In the rows, 128 means zero.
The rows below fall into families. The same turns and mirrors carry the whole set onto itself and the rows of a family onto each other. For each named row, which other rows are in its family? Write them in the order they are listed.
These 18 rows form 6 families of 3 rows each.
Fad: [137 115 157 146  82 141 115 111 155 132 117 132 140 123 103  94 132 125
 117 113 145 127 113 156 120 141 118 148 116 153 145 138 136 126 134 148
 118]
zub: [156 113 136 153 133 111 118 153 122 134 109 118 156 140 123  92 146 136
 142 126 128 157 102 163 144 116 102 148 103 128 121 153 147 139 114 129
 114]
pib: [156 121 136 162 141 122 110 113 121 138 130 111 157 131 145 104 132 118
 151 109 123 152 139 119 138 155 125 132 113 119 165 148 137 119 106 115
 127]
Fosak: [124 129 131 145 105 158 140 137 137 126 142 143 162 147 141 108 128 118
 130 114 118 153 101 152 121 140 122 129 125 132 136 118 151 120 150 137
 121]
lotut: [131 113 113 116 150 124 171 144 154 124  93 115  80  94 110 117 131 147
 146 101 126 103 151 121 114 132 107 161 104 129 133 133 131 134 108 111
 154]
rog: [135 121  67 124 123 134 142 131 117 110 122 150 113 113 112 136 143 153
 172 145  94 141 121 124 135 152 104 168 117 135 120 118 151 131 151 117
 142]
gedot: [145 112 124 139 141 129 161 142 140 146 106  94 110 118 111 111 142 126
 150 103 121 107 138 171 131 136  99 161 109 123 152 158 153 140 124 110
 142]
Lozol: [139 116 130 113  98 157 144 114 130 122 121 132 119 131  82 111 121 124
 145 129 149  90 133 141 128 137  96 160 120 154 111 137 120 132 129 145
 121]
fim: [142 113 108 116 150 120 153 152 114 107 109 138 114 128 102 103 134 148
 156 142 135 129 125 114 144 108  85 163 107 135  85 134 123 145 103 129
 123]
terar: [134 131  99 155 115 130 108 146 128 137 103 136 147 122 136 133 140 150
 168 131  96 162 114 154 124 171 132 151 109 132 141 126 151 111 138 126
 139]
Meso: [142 125 102 127 155 133 158 112 107 104 138 110 128 128 118 125 123 123
 161 135 127 137 153 100 146 152  99 156 128 115 143 137 128 145 103 117
 119]
zimok: [137 111 141 148 134 113 142 139 170 142  91 113 105  90 129  99 147 141
 128  81 119 130 131 139 111 132 127 150  97 130 162 137 150 119 117 106
 156]
zez: [127 126 104 112 122 168 167 134 121 110 152 157 123 144 121 116 124 120
 149 122 120 112 123 114 126 124 101 139 123 139  98 111 132 121 149 131
 131]
pomab: [142 110 142 143 135  97 112 154 149 119  93 150 123 104 130  85 137 160
 131 117 135 159 110  97 121 102 122 139  90 142 110 120 124 115  98 128
 140]
duram: [123 118 149 121  94 143 127 117 162 116 102 152 108 100  97 106 120 143
 121 113 155 114 131 107 103 139 127 144 109 157 120 114 110 115 109 146
 132]
tenud: [114 129 134 130 116 153 131 145 150 120 127 167 132 121 147 110 117 138
 132 101 123 137 116  94  97 129 139 118 107 141 114  97 123  94 128 132
 146]
popa: [139 120  91 137 120 121 103 135 132 130 107 164 114 100 133 122 142 159
 168 117  99 140 124  99 114 148 131 142  95 142 118 111 139  90 138 112
 163]
rosuf: [142 114 118 136 145 110 128 103 133 109 128 140 117  96 135 100 131 138
 137 110 125 144 144  56 127 138 125 135 109 129 148 120 120 117 104 107
 145]

Which other rows belong to the same family as Fad? Lozol, duram
Which other rows belong to the same family as lotut? gedot, zimok
Which other rows belong to the same family as Meso? pib, rosuf

The rows below fall into families. The same turns and mirrors carry the whole set onto itself and the rows of a family onto each other. For each named row, which other rows are in its family? Write them in the order they are listed.
These 30 rows form 5 families of 6 rows each.
panat: [126 125 137 141  99 136 103  94 156 144 135 132]
Zaf: [129 101 124 171 125 110 142  91 111 114 120 159]
dotiv: [105 102 152 149 119 119 142 117 149  96 107 125]
soki: [127 115 114 137 114 116 128 123 103 153 157 114]
mef: [118 112 158 147 136 107 134 123 134  93 103 132]
seval: [132 151 106 125 132 139 115 124 142 135 130 120]
bes: [134 110  98 142 112 128 133 102 104 148 151 115]
salod: [121 111 122 173 145 114 132 100 108 116 104 153]
zap: [133 156 123 117 120 122 118 128 145 134 131 110]
ruba: [127 114 106 120 127  91 143 133 101 119 102 131]
zomol: [114 119 154 142 124 107 119 126 139  86 105 131]
tupen: [127 155 131 119 120 126 119 123 154 133 129 112]
bos: [127 104  97 140 121 130 126 112 103 154 147 123]
rut: [127 152 114 119 116 126 120 131 144 128 123 104]
fos: [135  96 109 121 129 101 148 117 106 132  93 129]
fal: [108 103  97 123 142 108 136 123 102 129 104 138]
Lekom: [126  96 128 173 128 118 147  94 119 118 110 152]
papo: [121 116 148 138  99 129 114  85 156 130 114 121]
keka: [123 114 161 144 126 110 129 122 138  91 103 124]
zapov: [128 110 105 113 140  98 138 129  98 136 108 126]
Bem: [130  95 137 178 128 117 140  96 124 114 110 155]
Sanen: [132  98 102 140 124 127 128 113  97 154 140 123]
Loku: [114 149 116 123 114 122 129 128 151 139 144 124]
gur: [145 115 101 137 130 128 109 114  95 144 141 115]
Vesel: [132 111 110 117 140  95 135 127  97 127 103 128]
Vivif: [148 103 136 171 127 109 143  94 113 114  99 138]
mele: [121 118 137 144 102 139 103  80 149 124 132 131]
zile: [140 130 152 141  96 120 102  96 149 128 136 134]
Vomav: [125 107 162 146 117 107 124 129 144  93 129 136]
Venu: [121 118 141 144  97 134 109  92 157 136 137 136]

Which other rows belong to the same family as Zaf? bes, ruba, zomol, rut, mele
Which other rows belong to the same family as Lekom? zap, bos, keka, Vesel, Venu
Which other rows belong to the same family as gur? dotiv, fal, Loku, Vivif, zile

